Each path below is one point turned by a fixed rotation once a step. After each direction that follows a path, write how fast that rotation turns it, in degrees per step (0 if it stays still).
Each turn is a multiple of 5 degrees from 10 to 175, or 0.
Each row of a path follows its step; steps can be skipped.
Rotation 1:
step 6: [  1 -13  -7 -17 -13  -2   0 -13   2  -3  -3   2   9  -8   6  -7 -10  11
  17   1   5  13   9  -9   7  -4 -13  -2  -2   0  -2  -6  -3   3   0 -11
  -1   2   2  14  24  -7   6 -15 -10  -3  -2  -7   1]
step 7: [  4   6   2  -5 -10   0  -6   5 -11 -14  10 -12   9 -17  -2   0   4   0
  -5 -11  -2   2   3   5  -8   7   4  -5  -4 -15  12   6  -8 -18 -14 -16
  -1 -10  -6  -5   5   5 -14  14   8   3  11  -1  -9]
step 8: [  9  -5  -2   2  15  14 -12   1 -14  -1   4  -7  -8 -12 -12   3   9  -9
   3   6   0  -1  10  -7  -7  -3   1  -2  10  11  -8  12   8   3  18   4
 -12  -7 -15 -10  -4  -3  -1   2 -17  -1  -8  11   3]
step 10: [  8  -2  -7 -11 -14  -4  -2  10   6  -2  12   9  -4  -8   2   7  10  -1
  -5 -11  15  10 -16   2   6  14  17  -8 -12  -6  -2  15  -1  -9  -6 -11
  -1   7  -4  -4   5 -12  -7   3  11  -9   3   5 -10]
step 12: [  4  -3 -13   0  21   2   1 -21  -5   1  -3  -2  -9  -4  -1   3 -10  -6
  -5   2  -6   7   4  16  10  -7  -2 -15   6  -3  22 -10   9  -5  -6  -4
  -1  -7   1  11  -3   3   9  16   9   2   6   1  -4]
step 17: [  6   1   7   4 -10  -3   2 -21 -13  13   5   5  -4  -4  -8   2  16   7
  17  -4  -8 -10  -1   4   2  -8   3  -2   3  -1  -5  -6  15   5   0   3
  14   2  -8  10  -5  -4   2   2   6  21   6  -6  17]
step 24: [ 12   7  -2 -11  13  24   5 -15   9  -3  -4  -8   0  -9   2  11 -16   0
   2   6   4   0   9  -5  -7  -5 -11  -6   3  -1  16   2   5  -7   3   2
 -11 -10  -5   0   5 -11   3   8  -3   7   0  18 -11]
step 27: [ -1  -1   5 -13   5  16  -5 -13   6 -13   0   8 -15   1  10   1   6   0
  12   2  -4   7  -8   8   5   0  -8   2   0   6  13  -8 -11 -14   6   4
   1 -15  12  -5   2 -20  -3   7   0  -7   8  15  -6]
Directions:
[-5  3  0 -1  2  1 -1 -1  1 -3  3 -1  0 -2 -2  0  3  5  1 -2  1 -3 -1 -2
  0 -2  1  2  0  2 -2  0  3 -1 -1 -1  1 -2  1  0  0 -3 -5 -4  6  6 -1  4
 -6] : 110
[ 2  0  0  2  1  0 -1  3  1  0  1  1  0  1  2 -2  3  4 -2 -2 -1 -2  1  4
  0 -6 -2  0  2  0  1  2 -7  3 -5  1  2 -3  2  1 -2 -4  4 -2  2  3 -3 -1
  7] : 25
[-2 -3  5 -3 -1 -4  4  1 -1 -6  0  1  1  1 -3  0  2  0  3 -1  4 -1  0 -2
  3  2  0  0 -5  2  3  2 -2 -1  0 -3  3  3  0 -1  2 -3  2 -4  2 -4  2 -2
  2] : 90
[ 1  1 -2  1 -1 -3  3  3  2  3 -4 -4 -1 -3  3 -3  1  2  5 -1  1  1  2  2
  1 -4  2 -2 -8  2 -3  0  2 -3  0  2  0  2  2  1 -2 -3 -3  3 -2 -1 -3 -2
 -1] : 90
[-6  1 -1 -1 -1  4  1  0 -2 -3 -3  1  3  2 -1  4  4  0 -2 -2 -4  4  5  4
  0 -3  1 -1  0 -1  1  3  1  4  1  2  3  5 -6  0 -2 -1  2  1 -1  0 -1 -1
 -2] : 85
[-1  3  3  2 -1  1  4 -7  3 -3  0 -3  2 -3  5  2  1 -6  1 -2  3  0  1  1
 -2  2 -3  0 -1 -1  1 -2  3  1 -5 -1  3 -1  4 -2 -1  2  2  0 -2  2 -3  1
  1] : 145
[-4 -6 -3 -1 -4 -5  3  0  0 -2  0  7  1  0  0  2 -2 -2 -2 -1  2 -3  0 -1
 -1  0 -2 -1 -1  1  0  1 -1  3 -3  2 -1 -5  0  4 -1 -1 -6  4 -3  3 -1  0
 -1] : 110
Rotation 2:
step 5: [  5   0  13  -1 -10 -27  11   7  -9  -3  -2   2  11   7  -7   0   0  -9
  -5 -18  -6 -12  13   0   5   2  -1  -2  -9  11  13   2   1   3  -1   3
   2  13   1 -17  -4   0   5   9  10  -9   0 -15  19]
step 7: [ -4 -10   7   2   0   2   6 -10  -5   2  -6 -10   4 -14  -7  -2 -27 -11
   6 -14 -12   1  16  -6   4   5  -6  -7 -19  18   7   6   4   6   3  12
   9   5 -16  -1 -11  10   6  -7   1  -3   0   0   4]
step 13: [-17   2  -4  -9 -14  -5  -1   3  -1   5  -3 -13  -2 -17  10  -2  -8  -4
   4 -13 -10  -1  18  21  -3  -8  -6  -3  -8   5  18  -4  -3  -1  10  -1
   6 -13  -9   2  -6  -8   5  -3   2 -11  -6 -22   3]
step 18: [ -4 -19   6   1   4  10   2  -1   8   1   6   0   1 -13  -5   3 -21  -1
  -1 -20   0   3   7   9   4  -7   3  -3 -12   7  21  -7 -13  -7  -1 -11
  10  -5 -12  10 -17  -4  11 -15   6 -11   8  -6   1]
step 21: [  3  -7   2   2 -12  -1  -2   0   2  -4   0  11  20  -2   3  -1  13 -21
   4   0  -2   3   5  10  -5 -17   0   5  -8  21  -2  -5   0   9   3   7
   0   8   2   0 -21  -5  -3  -5 -18  -7  -5 -19  13]
step 24: [ -5   3  -5   4   6 -12  -5  -4 -10 -18  -4 -15  -1 -12   5  -2  -7   1
   1 -19  -6   1   3   9  11  -5   0   9 -12   8  15  -7   3   8   0  19
   6   0 -14   0 -14   4  12  -3  17   0   1 -20  -5]
step 25: [ -3   6  12  14  -1  -4   3   7 -10  -8  -4  -6  -8   0  -3 -16  -7  -5
 -10 -14  -2   0  18  12   9   2   7  11  -9   4  13   3   7  -4   3  -9
  -8   0  -1 -10  -8   3  -1 -14  15 -11   9 -22  17]
step 28: [  1 -11  17  -5 -10  -1  -4   9   4   3  10  -6   6  -6   1  13 -15 -16
   4 -13 -13  -3   9   6  -6  -4   0  -8  -9   8  11 -15 -17   1  -3 -12
  12   8  -4   8 -13   4   8   0  -1 -20  -3   3   8]
Directions:
[-5  2  0 -1  0 -2  2  1  4  1  2 -2  4  5  1  1 -1 -1 -2  0  0 -1 -1  0
 -3 -4 -3 -2  0  0 -3  1 -3 -1  3  2 -1  0 -2 -6  1 -4 -1  3 -1  3 -4 -7
 -2] : 40
[ 2  1 -2 -2  3  1 -1 -2 -3  2  2 -2 -1 -1 -5  2 -3 -1  4  0  3 -4  1  3
 -1 -1  2  3  2 -1 -1 -2 -3 -1  3  0  3 -2 -4  4  2  4 -5  2  4 -3 -2 -3
 -2] : 70
[ 1  1 -1  5  4  1  2  0 -1  2 -4 -3  1  2 -2 -1 -2 -2  2 -7  1 -3  6  1
 -3 -1 -1 -2  3 -3  1  4  1  1 -3 -3 -2  1  0 -1  4 -4  0  1  1  2  0  3
  4] : 145
[ 2 -1 -2  1  2  0  2  0  1 -4 -1  3  3 -4 -2  2 -2  1  3 -2  3 -4 -7 -1
  2 -3  1  1  3  0  1 -2  2 -4 -1  1  0 -2 -1  1 -2 -4 -1 -3 -5  5  1 -1
 -2] : 125
[ 0 -2 -1 -1 -1  2 -1 -3  1 -2  1  1  1  2  1 -1 -3 -2 -3  0  3 -3 -2 -1
 -1 -2 -6  5 -4 -7  2 -2 -2  0 -1  1  0  3  4 -1  5 -1  1 -6  0 -4  0  0
  1] : 45
[ 0 -5  4  1 -3 -1 -1 -5  1  5  0  0  2  1 -1  5  0  0  1  0  0  0  0  2
  3 -1  2  2  1 -3 -4  3  0  1  7  4 -1  1  4  0  0  1  0  0  0  3  3  0
  6] : 70
Rotation 3:
step 3: [-19  15 -18   3   7   6  -3   2  13  -2   4  -3   1  13   6   5   7  -8
  -2  12  20   7   2  10 -17 -11  -4  -7  -4   8   0  -6  -3  -8   1   7
   6 -13   1   6  -3   2  -5   3  -2 -11   0 -16 -10]
step 4: [  3   2 -19  10  -8   6  -5   2  11  -6   7  -2   1  11   7 -10 -16  -1
   2   4  15 -10   5 -22  -6   7   1   6  15  -4  -8  -3  -4  -6   8   2
  -3 -15   2   4   0  13 -13  -4  -2 -10   1 -19  -1]
step 5: [ 12  -3  -7  -4  -6   2  -2   4   2  -2  20   6   0  24 -12   1 -22   6
  -3 -15  -9 -14   1  -1  -7   8  -3   7   9   6  -8   6  -3  -3  -9  12
  -3  -5   6   9  -1   6   7 -18   2   3  -3  -4  -2]
step 8: [ -7   2  11   2  -9  -7  -7  11  -3 -19   2 -15 -11  -8  -3   7   6  -6
  -9   3  11 -19  -7   9 -11   0   4  11  13  -1  -1  -5  -7   3   5  -3
  16  -5  -3  -6  -5   9 -14  12  12   6  -6   8   6]
step 14: [ 10   1 -15   4  15  -7  18 -12  -5  -4   8   4  -4   4   0   6  -7   0
  -4   7  -2   8  -9  -5   3   0   3   6  30   0  -9  -4   3   7   2   5
  -2   4 -18  -1  -1   2   0 -18  -3  11   6 -10  -8]
step 17: [ -5   5   4   6  -3  18  -5  11   6  -3  -6   4  -2  -5  -1  -8 -14   5
  -2   6  -6 -20   2   7  -2  -2  12   9   5  -2  -5  -7   5  -8   2   8
  10   6  22   4  -1   1 -19   7  -1  11  19 -11  -6]
step 26: [-18   5   8  -7   1   3   7   2  -2   6 -13 -14 -12  15  12   7   9   1
   3  14   0 -11  -2  -2  -3   7  10  15  17  14  -9  -7   3  -2  -6 -17
   6   7   2  -5   2   6  -7   2 -13  11  -1  -1   2]
step 29: [ -7   9  -2   8  -4   3   8 -18   9   6 -11  18   3   6  10   4  -9   1
  -9  10   7   6 -13  15   0 -13  -5  -3   1  -7   5  -2  -8   8  -2  13
  -1   4  -9  -9  -5  -4  -6  11  -1  -9  16  -2 -19]
Directions:
[ 0  3  6 -3  2 -7 -2  4  2  0  0 -1 -1  0  3  3  1  2 -1 -2  0  0 -2 -5
  2  1  3  3 -1  3  1 -3 -1  6 -3 -1 -2  2 -4  0  1 -3 -1  1  1 -3  0  2
  2] : 25
[-3 -1 -2  4  3  2 -3  5  4 -4 -4 -2 -2 -2 -1 -3 -1  4 -2  1  3  1 -3  1
  1 -1  2 -3  3  2  1 -1 -3  0 -4  0  0  0  3 -2 -3  2  1  1 -7  0 -4  1
  3] : 80
[-6 -3  0  1 -1  3 -2  4  2  3 -1  3  0 -1  5  3  2 -3 -1 -2 -1 -4  0  3
 -1  1 -1  0  3  0  0  5  2  2 -2  0  0 -2 -2  3 -2 -1  2 -6  2 -1 -2  3
  1] : 140
[ 2 -2 -3 -5 -2  2 -2 -1  2  1 -1  2 -2 -1  4  3  0 -2 -3 -1  1  1 -1 -3
 -1 -3 -1 -3 -2  1 -4  3 -4  0  4  4  1  5 -2 -3 -1 -2  2  2 -2 -4 -4 -5
  1] : 40
[-1 -4 -1  1  1  3 -2  3 -5  0  1 -2  0  5  1  2 -2  2  3 -2  3  0  2 -1
  4  3 -3  5 -2  3  0  4 -1  4  0 -4 -1 -2  3 -4 -1  0  1 -1 -2  0  2 -6
 -1] : 65
[-2  2  6  2 -1 -2  4  1  1  4  0  2  3  1  2  0  1 -2 -4  1  1  5 -1 -1
 -3  1  1  1  0  2  1  2  3 -6 -2 -4  2  1  3 -1 -1  0  2 -1 -5 -6  1 -1
 -4] : 110
[ 1  0 -6  5  4 -2  1  0  1  3  2 -1  4  0 -3  1 -1  1  0  5  1  0 -1 -2
 -1  1 -4  2  0  0  0 -1 -4  1  0  4 -1 -1 -1  2  5  2  4 -5  0 -8  0  1
  1] : 40
Rotation 4:
step 5: [  0   2   6  -2  16   1  14  -8   8  -8   6  -9  25   8 -12   5   5  -2
  10  -9   7  -5 -20   6   7  -7  -6  -1  -3  -3  -2 -11  -9   1  10  10
   1  -2  -5  -4 -10   0   8 -11   1  -8  -5  -6  -6]
step 8: [  3  -8  14  19   5   4  -7 -14  -7  11   7  -6  11  -4  -6   5  -2   0
   1   7  -9   5   3   9 -10  -2  -6 -11  -7  -8  -7  -2  -9  10  14   3
  -4  -5  -7  16 -11  -7 -15   3  -5  -5  -5 -11   0]
step 15: [-10  -2   3  -2   2  -6  -4  -7 -10   8  13   0   6   7  -3   1   0  -3
   7  -6   6  -9  11  -8  -4   6  11   2  -2 -14   2  -2 -16 -11  -1   3
   6 -20   2   4  -5 -15  21  -8  -4 -20  -5  -1   0]
step 22: [  8   8   2   2   9   9  -8  -3   9   2  12 -17  17  12   0  -8  -3  -5
  -5  -5   5  -4 -16   4   4  11  -4   3   6   9   2  -7   6  -7  -1  14
  -4  -6   1 -10  -9 -14   2  -4   0  -2  -7   1 -23]
step 23: [ -7   4   6   5  14   1 -11   6   5   8   7  -3  10  13 -14  -8  -7   2
   6   7  11   1 -10   0   1   4  -6  -1   7  -3   3   9  11 -18   2   6
  11 -10  14 -12  -2  -8  19 -13   6  -3   0   3  -6]
step 25: [ -2  13   0  14   0  -3 -12 -10  -7  -2   1  -1   9   1  -3   7 -18  -6
  -1  12  -5   2   5   9  -8  -1  -7  -5   5  -1  -3   1  -2   2  -2  -2
  11 -29  -5   4 -18   1  -5  -5   4  -2  -3 -16  -9]
step 26: [ -8  11   3   6   1  -8  -2  -6 -15   1   6   4  19  -8   2   3   7  -6
   2  22   5  -4   2  10  -2   6   8  -1  -2 -11  -8  -1  -5 -10   7   1
  -7 -22  -8 -15 -13  -3  -3   3  11   2  -1  -4  -7]
step 27: [ -1  -2   0   4  16  -5 -11  -2  -5  -3   3   0  22  -2   4 -17   3   2
 -12   5  -5  -4   3   0  -1  22   7  -5 -13   1   0  -2 -11 -13   3  -3
  -9 -16  -5  -9  -1   0  -1   1  10 -16  -9   3   0]
Directions:
[-2 -2  0 -2 -4  0 -1 -6  1  1  1  0  1  1  1  3 -3  5  4 -3  0  2  4  6
 -6 -1 -2 -2  3  3  1  0  1  2 -1  0 -3 -3 -3  3  2  3 -1  3 -3  2  1 -3
  0] : 85
[ 3 -2  0  0  2 -1 -4  2  0 -2  0 -3  1 -1  2 -2 -5  1  2 -1 -3  2 -3 -4
 -4  1  4  1 -2  2  2  1  5  3 -2 -5  0 -2  4  3 -2  2  0 -2  3 -6  4 -2
 -1] : 155
[-2  0 -2 -4  0 -2  1  0  5 -7 -3  2  1 -1 -7 -1  0  1 -2  1 -2  3 -3  1
 -1 -6 -5 -1  0  3  0  2  0 -3 -1  0  2  2  2  1 -2 -2  2 -3  1  1  4 -1
 -1] : 60
[-2  1  3  4  2 -2 -1  2  0  4  2  1 -1  4 -3 -2  2 -2 -2  4 -2  3 -5 -2
 -5  0 -4 -1  3  0  1 -1  4  3  2  5  0  0  3  1 -1  4 -2  5  1  1 -3 -1
 -3] : 25
[ 0  3 -1 -2  1 -3  3 -5  1 -1  0 -2 -1  3  3 -4  4 -1 -1 -1 -1 -3 -4  2
  1 -5  4 -2  0  0  2 -1  0 -3 -2 -2 -5  0  0 -2 -1  0  4  5  2 -5 -3 -2
 -2] : 65
[ 1 -1  1  3 -1  2  2  0 -1 -1  1  4  0 -3 -1 -3  0  0  2 -3  1 -2 -1  0
 -1  3 -4 -3  0  0  4 -1 -6  2 -1  3  5  2 -1 -2  2  1  0  4  1 -8  4 -4
  1] : 115
